In the data rows, 128 means zero.
Each row of this table is followed by its label. One hidden rule gives the labels. It looks at one to three of the table's principal directions, none of them among the few with the most spread.
139 114 135 154 124 148 126 174 147 113 139 145 117 135 140 148 138 131 134 129 140 118 92 151 119 129 117 112 122 163 138 111 109 140 126 119 110 133 88 130 120 125 105 148 114 103 112 104 0
141 124 125 123 110 133 116 126 145 147 120 135 131 86 150 179 89 166 149 75 150 174 154 104 140 134 152 121 171 153 120 121 121 96 151 141 135 156 192 141 162 85 153 100 139 168 143 133 1
105 147 76 156 140 127 123 141 138 110 117 129 72 176 91 167 103 116 185 145 113 117 164 135 158 120 116 127 159 135 117 131 121 85 134 145 153 188 120 123 101 89 134 102 158 109 123 138 0
145 117 145 95 107 121 122 116 122 137 146 105 165 97 147 97 93 110 99 109 132 157 118 129 112 160 150 121 138 129 124 146 131 159 143 137 108 88 133 108 127 154 153 133 138 133 128 157 1
83 122 85 194 157 154 115 167 106 137 142 125 128 174 121 143 144 131 95 79 122 172 137 137 140 95 137 82 160 149 93 97 149 121 155 116 129 142 68 109 44 126 121 81 218 126 58 103 2
141 119 166 103 115 158 159 129 128 118 130 123 121 103 169 177 132 145 126 139 128 88 101 125 119 150 128 124 87 161 141 86 86 151 110 133 99 106 109 133 160 148 111 202 54 137 131 113 4
92 141 91 161 170 139 153 135 150 113 87 148 56 194 86 187 163 156 180 192 103 62 147 118 197 93 124 147 148 111 102 88 109 80 105 129 169 191 115 123 104 102 83 136 106 113 90 118 3
101 127 134 98 121 159 163 97 84 152 124 95 197 100 167 115 133 143 48 96 116 127 123 108 90 125 142 136 107 154 94 87 133 195 128 103 98 64 107 90 108 179 142 142 129 174 116 137 3
117 113 140 144 150 136 134 122 108 136 149 97 155 120 154 110 139 112 97 96 128 135 131 93 123 134 142 107 118 119 104 108 150 157 146 137 110 79 103 112 111 176 116 143 143 120 111 153 1
136 128 142 152 141 121 102 120 115 127 134 110 145 116 147 50 142 90 103 138 128 134 126 125 104 154 144 134 121 107 123 128 175 158 150 117 103 78 92 90 95 172 126 129 166 91 111 191 0
109 114 151 157 166 142 131 116 99 134 134 113 132 127 151 113 173 126 64 120 119 115 109 119 116 127 119 115 95 107 129 90 145 147 118 110 127 77 61 119 106 178 102 147 125 128 79 108 2
127 117 141 134 164 155 148 100 113 106 133 96 115 118 154 146 144 124 109 159 110 74 129 109 140 162 99 121 103 116 130 73 104 144 96 130 117 99 57 129 130 172 96 200 61 132 105 136 1
110 131 101 157 137 153 145 132 113 114 119 105 108 120 135 182 132 131 118 100 125 102 155 112 117 139 92 121 108 151 129 99 117 137 118 133 124 134 106 144 141 138 106 160 109 137 133 135 1
112 151 128 104 136 129 124 110 131 128 126 125 99 128 125 145 79 127 173 162 125 114 163 133 141 141 132 146 144 126 124 134 127 101 128 169 149 141 137 120 137 114 140 133 122 128 135 168 4
129 149 117 83 85 139 134 139 156 127 107 157 140 122 119 140 67 154 195 162 142 129 149 154 135 120 144 162 171 175 121 148 106 113 132 147 135 187 190 108 137 64 145 111 131 147 155 151 4
145 105 152 119 96 113 114 148 117 153 152 130 184 98 142 90 134 138 80 60 161 196 101 136 89 115 149 106 122 145 138 164 143 156 140 123 116 97 162 147 145 131 144 91 176 148 136 94 1
149 139 126 133 126 122 101 145 144 133 129 147 134 129 121 116 107 114 147 128 133 150 145 136 119 134 141 115 151 121 136 164 150 106 146 140 141 147 159 121 125 113 136 94 154 103 141 142 2
148 130 123 115 109 140 133 125 151 120 98 144 76 126 133 173 111 146 165 165 122 80 133 129 129 143 117 151 128 128 142 128 101 107 116 133 143 165 150 136 157 104 113 145 72 138 150 147 4
62 126 145 135 159 108 133 126 109 136 121 133 75 167 113 137 163 150 130 154 123 123 112 151 165 86 142 143 105 112 116 97 138 105 119 146 152 117 95 130 103 130 115 137 154 129 62 112 2
144 123 189 119 113 122 91 103 105 139 133 131 157 67 157 93 138 133 66 100 148 146 138 145 47 145 120 132 87 93 176 168 149 151 117 117 133 67 170 149 189 152 146 118 121 139 165 145 2
116 143 131 138 136 132 126 128 111 124 150 130 161 130 108 96 149 109 80 125 121 139 123 156 118 128 115 122 120 117 145 137 130 151 117 97 111 101 90 123 111 146 135 131 145 117 114 101 4
133 144 105 99 87 95 112 158 171 132 123 162 134 144 88 116 64 131 230 142 151 166 150 149 150 104 162 152 191 157 113 194 135 92 154 169 147 193 222 117 138 49 158 67 181 111 167 159 2
104 122 134 112 145 90 143 116 115 147 118 111 86 136 124 121 139 145 144 134 142 132 110 111 158 112 137 148 103 123 120 120 146 105 120 175 160 122 123 156 141 132 109 136 143 148 100 116 2
85 118 127 153 141 145 134 138 105 118 134 130 134 151 139 127 151 147 143 138 130 126 130 141 142 103 132 126 127 144 107 92 132 132 124 137 115 125 83 119 90 114 101 135 153 141 86 128 3
105 130 117 109 112 119 145 119 106 139 139 111 172 120 136 136 109 135 138 80 136 166 138 109 127 112 141 126 134 153 103 130 134 136 145 147 116 116 152 132 128 112 154 110 158 162 143 118 4
116 147 71 127 116 136 149 134 140 117 134 127 175 155 90 133 109 109 136 112 110 138 140 122 148 107 116 130 171 148 94 131 110 147 146 90 105 158 136 103 88 109 164 103 144 124 153 118 2
71 128 96 153 141 141 126 132 96 141 131 137 152 166 116 104 142 149 121 125 119 157 142 149 145 83 140 128 157 143 94 107 151 122 130 120 131 139 85 102 60 100 124 78 202 160 71 113 4
148 122 133 189 165 125 109 136 111 110 151 114 135 144 112 76 215 80 27 114 111 124 94 136 102 138 95 91 83 78 154 119 142 168 120 52 100 78 51 139 95 205 121 145 133 72 112 93 4
124 132 161 87 147 115 135 98 108 133 140 96 142 113 142 97 131 112 95 153 118 122 119 126 127 151 145 129 100 105 119 117 137 156 119 146 116 66 107 119 129 189 138 174 110 118 117 159 1
118 133 107 157 138 111 102 134 148 81 111 133 62 138 101 161 116 120 225 176 129 94 180 147 148 141 90 147 135 118 145 141 125 86 106 171 146 176 144 152 163 83 108 151 106 92 154 192 0
182 117 138 95 120 140 152 128 137 141 143 98 195 102 167 118 106 103 111 96 126 132 114 70 106 159 156 93 128 149 100 130 132 170 150 140 101 94 150 104 133 179 133 143 102 115 162 139 4
131 122 133 94 119 117 108 93 129 117 98 135 88 131 121 115 126 140 127 199 109 89 131 160 120 136 105 166 120 78 139 140 116 124 101 119 149 135 139 137 138 128 133 140 78 146 143 177 3
109 126 134 145 177 124 116 83 95 133 122 105 80 137 136 126 150 122 101 147 105 103 152 108 136 139 108 123 102 64 134 108 152 102 115 140 159 106 87 143 120 163 111 139 114 141 102 145 0
162 120 188 137 133 129 112 130 125 148 153 145 139 105 154 94 145 121 91 105 146 156 96 126 108 137 147 100 105 116 173 138 139 116 137 113 130 104 121 134 140 139 129 112 141 122 112 64 0
129 135 134 96 112 97 121 97 138 132 102 139 137 95 120 126 116 151 171 143 136 133 158 122 141 128 136 170 142 110 129 152 138 107 117 147 141 135 203 140 182 92 140 122 112 151 162 168 2
121 136 123 151 142 129 135 136 131 108 136 113 99 134 133 154 116 95 168 125 126 101 142 109 123 142 107 123 105 142 132 120 134 125 138 153 121 125 109 126 137 138 120 157 113 90 146 149 0
134 110 131 193 139 119 59 164 136 140 138 157 92 146 124 103 135 131 130 103 145 181 141 154 110 112 149 96 159 113 143 158 168 83 147 127 159 151 131 128 107 96 130 41 219 102 96 128 1
130 130 145 160 159 123 112 117 104 136 134 122 105 135 129 96 167 115 86 128 123 126 125 126 109 133 122 114 95 96 155 128 154 116 115 118 146 105 87 137 123 156 114 115 150 117 104 100 1
157 123 185 112 121 131 125 127 117 139 162 125 178 99 159 80 128 102 83 100 145 154 96 124 88 142 140 102 97 128 157 145 136 156 144 119 109 81 127 122 134 162 143 132 132 116 138 90 1
138 147 126 76 119 108 132 135 146 131 134 139 174 144 94 63 104 104 137 180 123 141 110 160 145 125 148 141 153 133 116 162 133 144 128 131 124 135 140 94 98 133 148 123 144 99 126 134 2
148 131 111 176 139 146 126 162 161 109 119 148 110 132 139 200 133 132 193 110 129 115 144 103 131 128 126 107 140 170 123 102 122 98 134 130 122 163 140 127 149 94 122 124 110 92 151 115 2
114 150 97 174 146 138 150 171 148 114 137 139 106 174 93 159 144 110 148 123 127 112 116 127 160 113 125 117 140 147 121 117 114 119 141 116 123 153 91 124 98 120 109 132 147 84 109 88 1
144 131 98 133 144 105 125 137 132 122 154 113 117 167 103 122 112 81 150 124 113 133 125 114 137 134 114 99 132 108 122 162 137 113 139 149 139 135 108 141 110 139 137 109 137 95 147 114 4
144 123 124 122 121 136 130 126 129 127 140 114 180 115 138 110 121 112 99 106 123 146 119 118 117 142 138 113 144 137 111 124 125 161 141 105 100 104 123 104 110 149 151 125 133 122 134 132 2
108 145 114 146 127 120 118 127 124 122 118 140 109 146 100 118 132 112 128 137 122 122 141 147 126 119 112 144 128 103 144 152 140 116 136 115 140 142 130 125 114 115 129 110 148 117 128 135 1
145 104 165 130 147 166 154 110 107 141 146 99 178 84 188 147 139 136 65 74 130 129 113 78 104 149 129 90 103 150 128 78 117 159 122 117 111 78 98 121 141 174 120 156 93 156 113 81 4
116 124 124 82 111 132 138 116 124 148 138 108 165 116 147 104 83 132 114 122 129 164 115 125 153 133 166 135 166 151 82 106 126 154 162 133 101 113 124 90 82 142 159 132 154 157 103 166 1
123 125 126 146 131 148 142 123 114 143 121 137 132 133 140 140 159 143 90 103 121 120 114 111 116 108 121 124 112 127 130 107 128 132 130 91 129 125 114 129 117 132 120 112 123 154 120 84 3
119 144 123 85 128 150 150 116 124 153 134 125 178 142 137 102 87 123 110 146 115 126 120 121 127 123 156 134 158 137 89 127 131 149 147 130 129 113 114 76 78 146 144 109 139 143 114 133 3
94 129 130 160 166 140 116 140 112 149 158 142 131 176 121 111 146 119 113 123 110 147 133 132 142 90 154 95 141 112 105 118 157 111 143 122 136 116 84 99 69 138 127 84 184 110 79 104 1
130 110 158 144 134 119 98 108 108 131 127 134 98 113 130 94 152 134 88 132 136 129 129 148 109 133 101 130 101 79 179 149 138 112 108 120 155 123 120 160 147 130 108 120 128 149 113 115 0
142 124 149 76 96 140 129 120 133 153 133 136 202 91 159 93 79 148 133 121 146 162 130 125 110 127 164 138 162 161 109 141 134 147 143 140 119 122 175 95 130 111 151 102 142 163 141 146 2
144 140 148 118 106 84 90 153 155 128 137 149 118 108 110 113 99 121 179 123 163 171 135 158 118 135 149 139 141 130 150 190 148 105 140 167 138 130 191 150 177 95 151 105 163 92 161 157 1
140 126 121 120 147 111 119 101 137 120 129 111 99 137 112 123 113 107 142 158 107 114 144 117 155 150 124 127 142 91 127 135 123 109 118 137 144 133 124 125 131 140 139 133 109 113 131 153 0
131 145 129 127 115 120 122 124 124 143 109 134 136 110 124 123 127 136 111 106 140 140 140 125 100 128 137 143 126 121 140 157 145 125 134 125 146 123 171 134 152 121 135 99 151 137 146 130 4
90 140 91 100 112 124 140 143 155 137 98 159 69 195 88 163 87 158 195 185 116 110 127 157 176 83 151 162 177 139 94 137 105 83 137 148 172 203 152 105 86 67 135 85 149 144 104 131 0
161 136 142 94 90 113 116 149 161 122 126 158 144 116 116 114 85 120 180 146 147 143 125 155 114 134 134 136 143 152 155 182 120 115 132 147 135 165 191 126 158 85 146 111 126 109 168 124 2
Here are more rows. What is the label of each one?
112 155 80 135 128 112 118 146 136 113 125 145 96 180 68 137 114 111 170 162 112 120 153 165 141 113 108 134 148 117 132 172 126 97 117 139 155 176 130 138 114 92 135 97 151 104 142 126: 4
127 158 101 98 131 121 153 124 157 120 113 130 126 152 98 155 92 113 185 158 113 106 145 111 159 123 133 144 155 139 104 136 112 111 137 142 142 166 166 107 125 110 152 127 110 105 159 135: 3
129 116 125 106 118 136 159 98 115 134 119 114 197 108 145 84 151 138 98 130 120 119 110 102 130 121 130 153 126 138 101 98 129 176 120 91 94 101 119 101 113 146 126 142 109 163 129 131: 1
124 134 154 89 104 111 131 125 137 114 113 143 125 106 128 114 129 140 156 178 141 109 111 162 134 134 125 174 110 128 140 132 120 142 117 140 111 119 148 136 155 120 120 180 89 128 140 168: 2
106 135 105 131 136 131 151 123 127 117 113 124 154 121 123 141 146 142 148 137 124 112 139 117 149 119 118 152 132 150 102 95 129 144 114 124 108 126 121 121 132 121 116 157 110 135 129 145: 4
123 118 133 107 118 137 141 117 124 154 119 137 172 120 141 111 129 156 104 116 130 143 117 115 130 105 152 137 147 135 105 119 133 139 134 112 130 124 149 107 113 123 131 101 138 167 114 113: 4
153 116 107 187 162 106 80 148 141 115 141 149 81 167 101 123 170 112 158 137 118 136 144 130 138 114 109 92 130 82 142 150 154 78 119 124 149 160 119 167 128 113 114 89 143 87 140 119: 4
157 138 101 131 103 138 147 159 165 116 129 138 153 131 114 141 107 106 162 114 130 124 124 113 133 130 127 125 150 171 122 138 111 142 149 108 102 165 158 107 127 111 138 127 120 97 167 121: 1
127 162 91 105 146 114 154 132 167 126 126 139 125 195 77 137 90 105 202 184 103 103 127 115 184 114 159 140 186 122 85 149 114 96 137 146 155 163 133 88 92 103 148 93 134 89 130 113: 4
112 127 157 133 178 119 135 116 92 147 155 100 108 142 130 96 158 108 65 127 123 127 104 123 129 133 123 102 80 97 144 118 150 129 112 148 150 78 54 144 112 193 103 150 142 119 75 83: 1
119 138 124 137 130 133 142 130 102 131 146 96 132 124 133 125 124 96 91 89 127 134 126 117 104 145 118 111 97 143 137 128 136 152 139 132 114 98 94 127 120 164 133 142 149 119 127 116: 0
101 120 140 159 149 135 121 123 87 138 148 104 154 111 153 106 163 118 64 80 132 147 130 118 97 124 120 111 92 120 122 106 164 164 139 118 104 65 87 130 114 178 119 141 155 130 109 142: 1
147 126 157 106 144 125 133 110 109 111 144 109 126 135 130 87 180 101 65 185 101 85 87 153 118 156 113 123 71 81 143 113 114 176 95 98 94 65 60 138 119 209 116 203 67 101 122 137: 4
100 129 107 129 121 118 144 133 106 124 127 126 77 168 106 145 149 125 115 135 117 107 104 149 135 108 97 136 91 111 140 133 115 124 124 125 134 138 92 163 109 130 112 143 120 145 119 100: 4
134 126 141 96 129 164 145 116 123 155 112 129 165 116 171 132 122 159 83 142 115 118 101 121 109 133 165 132 140 152 93 84 122 155 126 107 122 96 103 81 99 155 136 125 111 159 97 124: 2
103 143 156 67 119 103 123 84 118 140 110 126 172 94 135 77 96 155 163 170 145 142 156 136 131 124 162 184 148 122 105 141 151 130 120 167 140 104 183 107 150 107 150 120 145 158 137 192: 4
145 133 106 116 105 127 117 127 138 128 105 134 151 112 115 120 118 132 107 125 125 132 136 141 94 131 112 143 141 135 131 151 126 146 119 100 133 141 163 123 141 121 151 104 125 134 161 142: 0
37 149 63 208 169 153 121 141 109 109 91 150 68 187 88 165 178 168 154 166 110 98 177 162 171 76 103 160 153 128 97 69 141 93 110 108 145 179 67 120 67 82 89 113 176 138 63 155: 4
105 151 102 125 143 154 172 120 132 129 125 124 184 148 114 127 128 138 136 141 117 113 135 102 171 112 154 143 173 147 78 92 112 145 131 108 112 131 111 84 86 122 126 126 137 138 107 115: 4
146 140 132 133 108 79 106 139 153 125 111 162 76 129 76 126 149 129 151 131 144 139 126 153 136 113 114 149 114 98 182 187 128 86 117 118 158 171 198 179 184 87 136 105 133 110 163 98: 3
109 118 143 136 121 155 128 125 107 134 126 128 145 107 156 132 132 148 98 110 135 120 137 133 90 121 118 132 111 142 132 114 132 152 122 122 123 107 121 120 134 135 115 131 125 153 123 140: 1
144 117 174 93 135 124 135 97 105 149 152 94 181 81 172 112 124 121 85 87 132 149 128 88 95 146 149 106 97 124 121 122 143 160 131 143 112 56 147 128 163 183 151 146 111 137 151 134: 4
181 106 167 125 127 166 142 101 134 117 134 108 162 60 193 180 126 130 106 88 124 99 137 71 89 176 113 100 101 139 146 92 99 154 117 111 98 91 146 131 193 161 131 177 32 138 177 126: 4
137 134 108 93 116 116 151 97 144 110 99 114 101 113 115 141 104 135 164 172 126 86 136 116 162 154 101 174 135 118 130 124 99 122 110 142 136 157 144 144 157 115 116 174 68 153 151 162: 1
136 125 131 84 102 112 134 128 142 128 132 133 120 131 111 121 101 129 157 156 129 123 123 145 142 127 132 142 133 130 132 156 109 127 118 147 130 147 159 135 147 114 134 138 110 132 148 139: 2
160 116 166 80 118 116 120 115 143 142 138 125 150 87 155 137 88 137 146 117 145 145 135 106 118 147 146 118 133 119 130 155 129 120 133 172 141 112 193 144 181 133 140 134 94 138 165 149: 3
141 109 134 128 112 106 96 139 135 151 143 139 123 119 130 111 106 137 142 90 151 182 136 124 128 115 147 113 151 118 132 168 151 101 153 152 146 145 178 149 141 101 136 77 173 143 137 135: 4
112 157 74 155 152 137 143 119 126 87 113 102 146 128 103 143 136 95 155 149 103 81 182 112 133 150 82 145 128 134 108 108 135 154 111 124 102 127 106 114 130 146 117 176 98 90 162 195: 0
